Rotation paths and how fast each direction turns (degrees a step):
Each turn is a multiple of 5 degrees from 10 to 175, or 0.
Each row of a path follows its step; steps can be skipped.
path 1
step 0: [ -1  24  -6  33  12 -16  14 -11  14 -21   1 -25  17 -53   9  -1 -12   0
 -24 -27   0   0   9  38 -14 -19  -4  11  -8  -3  58   0 -42   1  -3 -19]
step 1: [ 18 -29 -18  18  -4 -31 -23 -31 -47 -19  -3 -15   9   1  -3 -20 -39  -1
   1 -28  20  27  16 -26 -50  10   4   2   4 -16  30  -9  -7 -15   0 -16]
step 2: [ 36  -2  19  33   8  17 -21  12 -20  -3  -6  15  29 -24   1 -35  41   4
   7 -25  35 -22  14 -15 -15   9  25  34   9   1  23 -15 -40  18  16  -7]
step 4: [  3 -34   0  20 -13   6 -30 -11 -18 -22  -8  -2  26 -25   4 -47   5  24
  29  42 -41 -11  23  22 -29   1  19  11  -8  21  37  -5   3  -6  -7  -2]
step 8: [-11 -28  23  12 -16  13 -45 -20 -55 -37 -11   2  -7  15 -11  16   3   8
 -18 -19 -20  23  17   3  -1  12 -28  18  31 -13  17 -17   2   7   0 -45]
step 10: [-35  -2  14  65  10  -1 -12  35 -17 -21  23 -10  18  -4   5  36 -19 -29
  20   6 -17 -12  -8  32 -31 -15 -12   1  30 -26   2  -3  -8  12   7 -19]
step 11: [  6 -25  -8  27  -9 -13  25 -23  -2 -43 -14 -23 -10 -44 -16   7   1   9
  35  14   7  13   3  42  -5  -3 -17  15   1  -3  52 -13  -4   2 -27 -31]
step 12: [  3 -13   5  15 -25 -13   1  10 -22 -44 -23  -6  35   2  12   1 -31  -7
  37 -56  48  13  -4   6 -29   7  13 -23   9   2  14   6 -10  -1  22 -16]
step 14: [ 31  -9 -27   3 -37   5   6  14 -20  -8   5  57  22 -10  16  -5 -13 -16
   2   4   9 -17  19  38 -26  14 -22   6  -4 -37  51  -5   5  10  11  -2]
step 15: [ 18 -29  42  18 -13  19 -48  17 -11 -36 -11  14  12  -3 -13  -1 -30  28
  12 -10 -40  15   1  30 -19   5  22  12 -15   6  25 -13  -5  29  19   5]
[ -4  -3  -1  -4   0   3  10  -1  16   5  -3 -15   5  -4   4  10  -8   2
  22   3 -11 -11   1   3  -5   2   2  -2   5  12  -4  -3  -4 -13  -1 -13] -> 60
[ 19   2   5   0   0  -6   6  -2   8  -8  -5   4  -4   8   3   3   0   4
 -10   0   7 -12   8   5   0  -6  -5  -3  20  15   1 -11   9  13  -2  -4] -> 120
[  5   4  -1  -6 -21   7   4  -2  -7  10  -8   7  -2   2  -8   0   8   9
  -2 -14   6  -6   0 -16  -6  -1  -8   6  10  -5  -1   0 -10 -14   8  -7] -> 65
[ -2   1   1 -16  12   0  11  -5  -2  -6  15  -5 -13 -13  -7   6   0   6
 -11  -2  -6   8   3   3  -5  10  -9   7   3 -11  -4  -6   2   1   2 -14] -> 140
[ 20   6  -1  -2   9  -3  -5  -5  10  14   3   0  -2  -4   2  -2 -16   2
  -8  -8  -8  -5   5  -9  -9   3  13   3 -10  -3  12  -2 -11   1   0   7] -> 20
[  8   2  -3  -6  -3   3   5   9   5  -7   0   7   4  -3   5 -20  -9   5
  10   7   8   8   1   9  -6   6   2  19   2   0 -10  -8   3  -7  11  11] -> 35
[  6   0 -15  -2   2   7   5  13 -12  -1  12 -12   0   2 -13   5   0 -15
   3  -2   3 -11   2  -7   6   7   1   7   3  12  -4   4  -6  10   7   9] -> 100
path 2
step 1: [ 23   7 -16 -41  13  14  31  19  35  23 -10  40 -20 -48  15  19 -14 -19
 -44  -1   8 -18  26 -16   0   9  38  -2  15  21 -15 -11  14  -9   8 -16]
step 2: [  3  65  15 -21  -2 -30  31  30 -19   1 -16 -13  13  14  50  16   3 -28
  32  18  16   1  16   8  13  27 -26  15 -17   2  17  12  -9 -25  -5   7]
step 3: [-10 -19  12  -9 -25  -2  -1  12 -32  18  -2 -19  30  31   0 -44   2  31
  17   2  14  29 -35  12  27 -44  29  -1  -1  24 -10  37  -5 -19  19  23]
step 4: [-26  -1  11  10  -6  35 -15 -29 -11 -21  -2  -4 -16 -26 -35   4  -2  37
 -32  -9 -31   7  -5  66   5  11  23   3  13 -38 -15  10 -10 -15 -21  -2]
step 5: [  9 -37   2  -1   2  21  10  -9  35 -51   9   4  12  19  15   7  13 -12
 -32  -3   1 -34  52 -34 -20  44  12   9  38  -9  11  20   1   9   1  12]
step 6: [ 25  -3   1 -34  14 -45 -39 -10  -1  14  -5  -8   6   5  25  -3   5   3
  20  14  18 -18   5 -25  -9 -14 -16  12   8 -14  76 -35 -24 -17   1 -17]
step 9: [ -6  45   4 -19 -14  20  17 -14  13  13  10  -8 -29  27   7  -3  16 -30
 -15 -25 -17   9  -2 -32 -13   0   0 -12  69  -3   3  37  24 -23  24  -2]
step 12: [ -2  -8  14 -16 -18  15  30  27  36 -37  16  19 -14 -10 -29  32 -11  47
  29  -7 -19  -4  11  14 -14   2  16  31  -4  -8  12 -41  22 -18  15 -32]
step 14: [ -9  -3  -8  -6 -17 -10 -28   8   2  60 -14 -61   8 -13  29  -2  17 -27
   6  21  24  -6  15  45   3  15 -11 -21 -22  17  14  19 -14 -19  25  -4]
step 16: [ 20 -19   9   0  17   1   5 -37   2 -12  20  35   4  -2 -15  -8  -9   4
  39 -14 -22 -11  10  36 -14  -4  26  24  39 -37  -8  29  48   2 -36  -5]
[ -7  -9   8  -6  -2  14  13  -5 -11  12   0  -5  10  -4   2 -12   1   8
  -5  -7   9  -4 -10   3  -6  -3 -14   1 -13  -9   1  -3  -4  11   4  -5] -> 95
[ 15   1   0   0  -8  -3  -9   2  -7 -10   9  -9   2   3 -15 -15  -9   6
  -6  -5   1   4  12  -3  -8   7  -1   8   9  -2  -2  -2  -5  12  -9 -13] -> 60
[  9   4  -9   5  -5  11  -8  12  -5  10   3   0  14  -2   7   3 -10 -11
   2   4  11   5   3  -2   7   2 -13  -2   7   2  19  -3 -10  -5  -2  11] -> 90
[-10   5   3   3 -14  -4   0  -8   8   7  -6  11  -1   2  -7  -8   0   1
   5  -7  11   9   6   0 -22   3   2  -2  -2  -2  -3   6  -7  -9 -12  17] -> 60
[  4  -5   3   1 -12  -7  -7 -13  -1  14   3   0  -3  -9   0  -2   3  -3
  -6 -10   5  -2  -5   7  -2 -12   7   1  14  15   7  -9   0 -11  14 -13] -> 135
[ -8 -22   0  -7 -10  -5   4  13   1   4   5   2   2   1  -4  16  -7  -2
   6  -8  -3   6   4  -7  -1   1  12  -1  -3   6   3  11 -11  14   8  -1] -> 155
[  6   5  18  -7  12  -6  -2   4  -3   3   0   5   2   0  -4   3  -9  -5
   5   6   4 -23  -4   2  -9  -7  -1  13   0  16   0   3  -5   4  -7   7] -> 80
path 3
step 1: [ -5   3 -35   1  26 -26  33 -53   4 -13  -9  14 -26  -2   5  -9  15   4
 -26  -7 -13  27   3 -31  -4  16 -29 -24   4 -31  25  21  24  14  19   0]
step 4: [-11  -6   4  29  16 -14   0  28 -19 -25 -12 -32  -1  -6 -32 -52  16  11
 -22  25  10  12 -24  -6 -23  10 -31  14 -11   4  26   9   8 -48   2  -5]
step 7: [-11 -12 -15  40   5 -14  -8  -2 -23 -30 -15  -8  24 -14 -10  -6  30  17
   5  24 -23 -18  -1  33  30  -1  -3 -40   6 -19 -41  26   3   3 -35 -20]
step 8: [ 11  16 -12  29  -1 -17  31 -26  -2   2   4   6   5  -3   6   6   2 -41
  18 -52 -18  17 -13  22   6  11  25 -43  26 -25  -1   0  42  22 -22  -2]
step 9: [ 22  21 -29  22  34 -40  16  -5  -8  17  -2 -15  12 -19   5  35  49   4
 -30  14 -15  -9 -17 -11   4   0   0  13   0 -11  20  24  47  10   7 -19]
step 11: [ 10 -40  12   0  -7 -30  18   6  -3 -18   8  -9 -16  -3  26  -5 -10 -10
   3  -1  -9  15 -50  -6 -39   5 -15   0  -7  20  50  -6  51   5  28   3]
step 12: [ 11 -23  -6  -6 -11  -3 -17  32 -55 -21  -4 -33  -1  -8 -24 -18  -9   9
 -46  33 -23   8  17   2  -4  21 -15 -10 -25  13  33  18  -3  22   3   7]
step 13: [-38  25  10   0 -35  21  -4  11  -9 -25   5   8 -45   0  -1 -13 -30   0
  -3   2   6   1 -19  25  13  13 -16 -56   2  18  45 -11  16  11 -16   4]
step 14: [-14 -10 -21  22  -3   6  22 -35   5 -24 -28  -6 -24 -11 -10 -45  40  19
 -22  34  -1  17 -19   1   8 -10 -15 -15  -6  15   8 -25  -2  44  -7 -29]
step 16: [ -2  29 -41  16  15 -16  34 -19  14   5   7  43  16 -17  11 -15   4 -32
 -16 -12  14 -12 -31  29 -22 -19  -4 -19  15   2  19   3  20  -9  -4 -46]
[  8   3   5   2  -7  -5  11 -14  -5  -9   4   9 -13  -4   6   2 -14  -8
   4 -15   3 -14  -4   3   3  -5   1   4  16  13   5  -9   0  -3  -2   5] -> 140
[ -1  -5   4   2   1   5  -1 -10 -12  -2 -11  -1   1   3  13 -18   9   0
  21  -4  -4  18  -5   0   0 -10  -6   0   1  -3  -6  -4   6  -1   8   8] -> 115
[  8   1  -1   6  -9  20   4  -9   8   1  -3  -8   2   1   1  14   6  13
   0   3  17  -3   0 -10  -6   4 -17  -4  11   1  -2   1   4   4   3   4] -> 85
[  0  -7  -1   1   6  -2   9  -1   4   6  -4 -12   5  -3  -6  -5  11  -2
  14  -3   2 -12  -4   0   4  14  10  -1  10  -7  -1   8  -7 -22  -9   9] -> 25
[  1  -6  14   4   6  11  13  -6  12   9  13   5  -6   0   7  -6  11 -11
   2   7   2   0  -1  11 -11   8  10   3  -6   2   5   1   1  14   7  -1] -> 135
[  1  -4   3  -7  -1  -2   5  16   9  -1   8  -1 -16  -4  14  -4   8  11
  -3   1  -4   0 -12  -5   8  -2  -3  -1   2   5 -21  -8   1  -2 -13  -3] -> 100
[  1   9  11  11  -3   2  -6   4   3 -11  13  -1  -9  -4  -4  -1  -4   1
  -1  -7   8  16   5 -10  -5   6  11   1  -2 -20   4  -8   7  -8  -6   7] -> 160
